(in the rows, 128 means zero)
Each named turn below is shown by a few rows before and after it. Which turns, in which order, take the first row of each later pair to the second? The first pair is answered.
miriv:
[130 120 153 147 137 121 134 143 161 111 115 125  93 159 109 122] => [127 105 133 149 146 124 124 126 166  94 141 136 111 153 106 127]
[134 167 154 131 121 151 100 150 109 163 118 140  84 135 118 114] => [ 96 152 103 109 144 117 146 111 122 124 167 127  94 137  94 111]
[130 131 134 107 116  91 171 131 116 101 110  99 118 149 129 122] => [150  98 114 127 125 125 110 108 127  82 148 138 160 129 139 141]
[134 120 193 133 133 129 105 168 138 180  92 139 127 154 138 120] => [ 84 105 134 102 159  80 173 119 155 131 150 116 135 159 104 114]
nafeb:
[141 149 146 130 113 119 122 158 125 152 145 127 129 125 110 119] => [142 147 149 132 113 117 122 160 127 150 144 131 128 126 111 113]
[ 99 104 178 185 130 177  77 191 124 149 125 190 119 103 123 104] => [ 81 142 147 146 138 207  78 168  90 189 137 138 123 107  83 149]
[104 107  87 121 132  32 234 117 174  47 152 120 120 148 135  78] => [149  60  85 168 131  96 115 107 184  33 191 196 172 114 169  94]
giz:
[157 148 153 116 126 136 134 140 174 132  93 124 152 145 180 103] => [145 133 142 136 132 157 103 134 171 127 129 167 147 132 183  98]
[137 137 114  95 133 161  64 180 104 149 124 103 155 131 122 158] => [132 139 110  97 133 164  60 178 102 149 135 112 151 127 119 158]
[139 109 158 119 126 131 108 123 153 148 104 105 146 125 144 135] => [127 101 151 131 130 144  89 119 151 145 127 132 140 116 146 131]

Between the rows of a pair lie two turns.
[127 135 134 119 134 168 152 101 119 136 129 110 104 131 116 141] => [125 130 136 118 134 152 170 102 128 125 125 111 101 136 119 130]
miriv, nafeb
[151  79 123 137 132 111 103 107 125  89 135 140 163 125 134 136] => [159 128 148 118 117 136  99 132  90 151  91  99 138 134 124 157]
nafeb, miriv
[105 136  91 122 122 128 127 113 130 152 164 148 119 135 125 150] => [107 123 111 136 117 101 147 129 148 129 150 164 107 140 140 121]
nafeb, nafeb
[146  90 150 137 107 134 140 110 161  78 132 135 117 128 148 138] => [136  97 160 148 104 145 126 121 153  92 134 154  96 124 150 131]
miriv, giz
[147  99 105 150 130 134 110 127 186 135 138 129 153 121 127 152] => [146 133 114 136 123 144 116 138 165 172 113  99 137 129 116 166]
nafeb, miriv
[176  93 142  79 152 109 133  84 122 127 128  58 215 137 112 135] => [154 103 127  70 157 116 136  74 111 137 146  57 207 135  98 142]
giz, nafeb
[158 109 180 104 132 136  80 142 131 108 108 119 141 102 131 152] => [112 141 182  89 134 111 134 152 113 127 108 112  81 111 111 132]
giz, miriv
[174 134 168 145 108 124 117 157 134 136  81 125 128 135 141 122] => [149  94 125 144 129  98 134 118 158  77 141 149 148 126 135 110]
miriv, nafeb
[117 107 128 164 127 124 111 129 143 102 142 182 118 117 134 103] => [ 99 114 121 149 130 101 148 125 142  94 143 167 102 124 122  98]
miriv, miriv
[185 127 155 115 113 108 149 138 150 133  90  92 167 137 129 146] => [169 136 124 109 123 156 106 112 127 157 137 102 175 120 111 177]
giz, nafeb
[155 109 120 159 122 103 122 116 116  92 104 157 120 151 159 122] => [145 109 111 153 125  95 134 109 119  86 113 150 121 152 153 121]
miriv, miriv
[ 93 113 128 133 145 104 154 117 102  96 138 158  82 129 127 101] => [129  88 141 154 137 114 117 123 116  84 127 177 111 123 148 103]
giz, nafeb
[176 114 146 148 123  81 161 118 164  60 106  87 134 160 173 118] => [151  93 121 175 134 123  99  98 158  56 181 159 131 131 174 117]
miriv, giz
[133 154 116 102 128  92 157 137 109 125 120 101 135 130 135 131] => [159 126 122 135 127 119  98 137 122 111 137 148 160 111 157 132]
nafeb, nafeb
[ 64 162  96 106 115 193 149 111 100 150 123 104  97  93  85  85] => [159 132 139 118  90 172 132 135 140 123  35  69 166 102 129  90]
giz, giz
[101 121  87 103 156 136 109  93 119 128 160 123 130 123  98 147] => [147 126 117 114 143 161  72 114 117 149 119 116 149 123 117 162]
giz, miriv
[157 112 116 151 134 125  98 108 130 107 143 156 162 124 145 138] => [166 138 156 156 118 124 107 143 119 138  97 146 132 135 153 130]
miriv, nafeb
[160 131 125 114 145 138 118 120 201 173 139  98 162 109 139 154] => [168 124 140 127 141 138 110 132 203 171 128 110 158 109 151 143]
miriv, giz
[ 66 104 100 111 128  96 132 113 121 124 141 135  85 109 132  90] => [ 87 123  96 105 125 148  79 109  96 166 139 122 103 100 126 130]
miriv, nafeb
[149 114 138 115 133 145  94 117 124 129 169 122 142 127 110 135] => [150 131 176 118 120 120 128 152 122 140 123 113 107 142 119 109]
miriv, nafeb
[130 146 103 112 109 135 127 124 136 123 146 110 141 113 137 150] => [134 131 119 127 105 110 141 139 153 102 133 128 128 118 153 124]
nafeb, nafeb
